In the rows, zero is written as 128.
One hidden turn or mirror swaps the rows below in pairs. Which row is each named row swapped with?
K464: [139 122 112 122 126 149 122 130 166 163 114 117 156 141 133 167 165 131
 105]
K430: [143 137 151 115 142 154  92 128 165 169 146 104 125 111 148 143 127 143
 124]
K688: [135 130 132 126 128 152 103 134 139 141  96 108  92 126 139 139 119 123
 116]
K938: [117 139 130 130 131 134 123 110 153 175 123 115 139 155 148 173 163 122
 114]
K545: [128 122 117 146 120 146 116  86 152 108 139 114 127 116 139 129 142 144
 147]
K964: [131 156 119 126 107 147 156  78 163 134  98 103 128 152 128 154 142 143
 126]
K625: [141 154 127 169 118 155 146 123 168 125 116 111 109  93 118 129 132 130
 135]
K111: [149 145 146 159 151 134 123  96 141 154 133 103 137 136 164 120 122 106
 148]
K856: [145 156 130 129 122 137 126 117 178 119 112 119 131 131 115 166 163 130
  85]
K133: [154 164 142 179 132 146 133  97 143 143 132 105 138 147 148 103 121 134
 131]
K198: [134 156 168 138 126 158 128 108 182 148 109 100 179 117 142 121 158 118
 145]
K123: [131 137 156 144 112 178 144 138 158 152 115  78 139 147 130 145 120 137
 145]
K594: [122 140 136 134 103 147 141 122 188 131 157 104 129 156 138 135 148 142
 140]
K684: [140 140 135 138 156 145 113 145 153 133 107  99 181 136 139 106 137 120
 129]
K348: [142 167 147 117 142 146 106 112 179 135 146 103 120 119 114 144 135 138
  85]
K115: [131 180  89 145 115 156 118 106 173 146 124  93 165 116 149 141 112 128
 122]
K317: [109 151 117 122 119 146 122 100 156 152 118  98 160 158 129 124 156 165
  99]
K174: [130 179  98 137 127 152 131 107 164 134 114 110 189 136 142 136 138 147
 132]
K657: [138 125 122 145 129 150 127 124 180 131 125 104 167 131 142 147 126  84
 138]
K909: [151 137 120 118 116 136 107 118 161 170 140 127 129 124 112 142 124 159
 125]
K849: [133 179 108 138 130 148  81 111 155 138 112 117 111 142 139 124 135 116
 137]
K840: [141 131 171 140 127 154 142 113 154 167 136 121 166 103 137 132 159 123
 109]
K354: [140 177 165 135 119 146 121 111 120 131 129  96 167 115 143 145 141 114
 100]
K815: [137 191 148 132 122 161 163 129 152 124 119 100 146 115 149 127 155 151
 110]
K382: [155 150 120 135 105 137 134 118 158 135  99 120 127 131 121 128 160 169
 100]
K880: [147 123 144 118 157 156 124 127 168 129 132 104 141 101 154 132 160 127
  96]
K553: [129 177 123 135 148 152 137 125 155 165 135  98 109 146 149 135 154  98
 102]
K694: [129 135 141 135 129 154 114  99 132 163 130 108 142 115 151 129 135  84
  86]
K621: [143 213 138 137 129 149 119 102 175 152 120 109 113 127 137 139 136 128
 124]
K743: [137 165 144 136 143 151 132 104 160 121 110  93 192 135 136 135 133 112
 101]
K37: [128 171  99 142 132 151 133 148 187 154  95 119 146 114 133 135 138 122
 129]
K25: [135 155 116 135 106 149 137 120 147 150 111 103  84 123 134 138 108 130
 115]
K612: [120 149 108 133 128 135 116  91 152 132 123  77 139 155 151 160 164 130
 142]
K408: [137 132 114 142 142 139 144  88 149 168  95 113 161 130 150 130 169 132
 111]
K992: [144 144 140 153 107 162 116 103 139 182 111 114 140 159 148 118 123 117
  97]
K859: [119 138 123 148  92 154 132 122 188 150 129 104 159 138 152 153 108 130
 114]
K371: [146 171 131 133 123 150 118  90 160 152 108 122 138 104 187 132 121 117
 104]
K210: [117 142 121 119 102 158 134 108 170 134 116  99 125 108 109 125 174 127
 105]
K633: [138 160 123 131 123 145 118 120 110 160 130  95 174 132 127 127 127 130
 149]
K658: [143 150 122 145 108 146  89 147 173 140 119 103 174 124 147 147 153 130
 129]
K238: [127 181 131 141 107 153 134 110 111 149 151  94 142 120 144 122 142 148
 122]
K126: [133 126 130 115  99 164 120 104 151 123 116  71 158 128 164 137 135 129
 141]
K368: [128 120 162 145 157 156 147  98 140 147  95  95 135 117 136 127 138 125
 135]
K793: [122 132 170 136 132 148 121 102 131 136  96 102 104 113 144 136 141 121
 120]
K804: [128 185 120 114 139 165 128 116 159 131 118  89 129  90 114 129 154 141
 128]
K6: [132 165 137 137 135 152 119 124 109 120 122 100  98 125 142 137 127 123
 127]
K192: [163 140 160 159 140 159 124 105 154 150 140 110 122 129 150 124 101 138
 109]
K572: [146 166 150 176 129 160 134 113 170 132 135  89 118 111 126 107 120 123
 124]

Swapped with K111: K25
Swapped with K6: K192
Swapped with K849: K992
Swapped with K430: K238
Swapped with K804: K840

One hidden turn or mirror swaps the rows below in pairs. Which row is each named row swapped with?
K387: [137 123 151 107 122 114 111 108 156 126 141 106 116 131 145  69 123  95
 130 133]
K221: [129  68 100 107 142 114 124 126 141  96 134 102 132 121 124 141 108 116
  86 116]
K565: [152 117 131 121 133  97 143 122 141 111 159  87 161 138  82 111 107  81
 128 128]
K983: [145 105 106 124 105  77 129 103 148 114 142 101  99 111 121 100 127  79
 127 128]
K392: [144 100 149 138 140 123 145 116 130 129 132 126 150 126 144 117 122 132
  81 101]
K36: [126 112 125 109 143 111 103 145 143 118 154 132 111 114  84 133 116 114
 115 134]
K189: [135 131 116  76 125 107 140 114 121 137 126  89 118 120 144 102  96 105
 137 113]
K227: [162 121 129 100 145 138 123 114 154 113 181 106 152 128 118 124 132 126
 132 114]
K513: [132 104 110 125 117 138 136 106 121  95 126  74 141 126 130  71 120 108
 116 127]
K57: [157 125 117 128 148 111 104  96 158 109 153 115 152 115  82  99 114 121
 118 107]
K747: [122 105 131 134 112  96 136 118 102 127 124  92 143  93 145 116 142 111
 134 140]
K764: [136  95 158 112 134  84  93 101 167  97 120 103 148 111 125 111 121  98
 117 105]
K740: [138 129 110  74 122 107 141 112 117 131 133  85 123 117 144 105  92 101
 135 116]
K321: [133 114 132 100 132  83 133 137  99  94 161 108 138  86 117 133 141  96
 121 128]
K435: [147 109 147 136 149 128 141 114 127 133 130 122 145 122 140 125 120 133
  81 104]
K50: [145  94 147 131 115  99 119 127 149 119 142 103  98 117 136 112 157  85
 126 120]
K834: [174 136 141  97 150 100 130 121 129 112 137 101 152 115 145  85 122 101
  89 101]
K358: [129  74 126 105 146 136 115 104 141  95 122  94 146 114 125 130 118 129
  96  97]
K617: [119 104 127 123 103  99 149 116 103 115 155  99 145  97 150 122 127 114
 135 141]
K64: [161 125 106 113 153 122 108  94 163 109 151 116 144 112  96 112 117 132
 112 103]
K260: [121 112 133 130 117 104 134 121  97 129 126  92 149  94 148 115 141 123
 129 137]
K266: [157 125 124 120 141 101 107 108 162 107 160 111 166 112  83 100 114 120
 125 110]
K188: [114 113 134 101 146 106 105 134 137 117 137 135  99 106  88 124 109 108
 109 120]
K623: [129 143 128  87 130 113 121 111 137 134 144 101 118 127 127  74  94 103
 136 130]
K11: [117 100 119 124 102  96 149 117 103 110 155 103 147 101 145 124 129 123
 132 141]
K444: [142  97 130 126 119  88 141 115 132 111 137  88 156 124  80 123 122  77
 131 134]
K322: [129 140 131  85 137 118 119 108 139 125 148 101 116 125 136  75  89 102
 129 133]
K888: [146  99 115 121 111  65 119  97 158 114 149 106 114 117 120 102 112  77
 126 127]
K752: [148 117 135 102 142 132 109 121 158 105 180 111 150 112 106 121 135 130
 138 123]
K845: [122 119 132 102 141 124 123 123 112 109 115 124 109  98  89 131 119 117
 113  96]
K974: [154  98 132 142 136 116 130 137 144 125 126 123 152 116 136 114 119 133
  85  89]
K875: [142 108 142 111 145 125 158 104 115 125 143 127 145 124 142 143 116 119
  85 114]
K814: [118 113 124 105 149 118 114 137 125 123 132 128  98 104  86 128 119 115
 106 109]
K922: [119  97 124 126 103  97 151 123 108 114 159 104 156 102 146 117 126 121
 132 138]
K357: [142 114 127 101 130  76 128 143 108  83 155 109 140  84 112 122 139  92
 109 122]
K292: [152 106 146 128 147 124 148 105 118 134 130 123 149 124 144 129 118 123
  80 110]
K58: [151  99 134 123 112  64 122 107 164 110 146 111 119 120 116  98 116  73
 118 119]
K566: [114 112 130 109 150 107 105 141 134 116 139 126  99 103  88 121 110 107
 108 128]
K731: [128 135 120  77 126 118 129 104 129 132 142  97 112 121 144  81 100 104
 137 122]
K579: [149 110 139 114 152 130 154  97 123 124 142 126 155 125 137 142 113 122
  88 113]
K946: [169 135 152 104 157 108 130 117 125 125 133 101 143 119 150  93 126 107
  90 100]
K628: [148 108 141 137 142 126 143 111 127 132 126 122 146 128 143 117 121 136
  80 103]
K497: [169 116 107 111 139 108 125 127 141 106 144 101 132 134 145  81  98  92
  81 116]
K13: [149  96 151 105 140 100 109  84 164 109 116  98 168 123 124 113 113 104
 115 106]
K552: [127 116 132 108 142 126 119 125 113 110 110 118 110  95  92 129 119 116
 104  92]
K286: [137 135 142  97 121 120 113 104 148 126 144 109 112 131 142  72 106 100
 130 134]
K503: [130  80 126 110 149 138 116 104 144  89 122  89 151 116 120 127 116 131
 100 103]
K91: [130 102 119 121  90 103 156 120 117  94 164 110 152 104 144 105 118 106
 135 123]
K833: [159 128 124 130 142 103 112 116 155 115 149 106 157 120  68 105 115 107
 115 117]
K82: [132  81 111 121 114 115 153 118 122 108 131  62 129 132 126 107 115  88
 120 132]
K367: [131 105 104 117 126 103 101 135 121  66 151 111 137  88 110 103 124 107
 106 126]
K571: [145 103 136 103 111  68 110  92 166 105 144 107 127 114 128 103 110  79
 122 123]
K590: [129 107 127 106 147 113 112 143 149 115 169 130 127 118  86 136 121 113
 118 136]
K492: [133  86 109 119 113 121 154 117 114 114 135  62 134 131 122 102 118  90
 123 128]
K365: [154  99 150 126 117 100 127 127 159 128 148 103  98 130 135 100 141  80
 120 125]
K746: [123 105 128 126 110  98 141 114  95 118 145  99 153  92 146 124 134 120
 132 142]

Swapped with K579: K747
Swapped with K590: K387
Swapped with K58: K266
Swapped with K13: K444
Swapped with K617: K435
Swapped with K292: K746

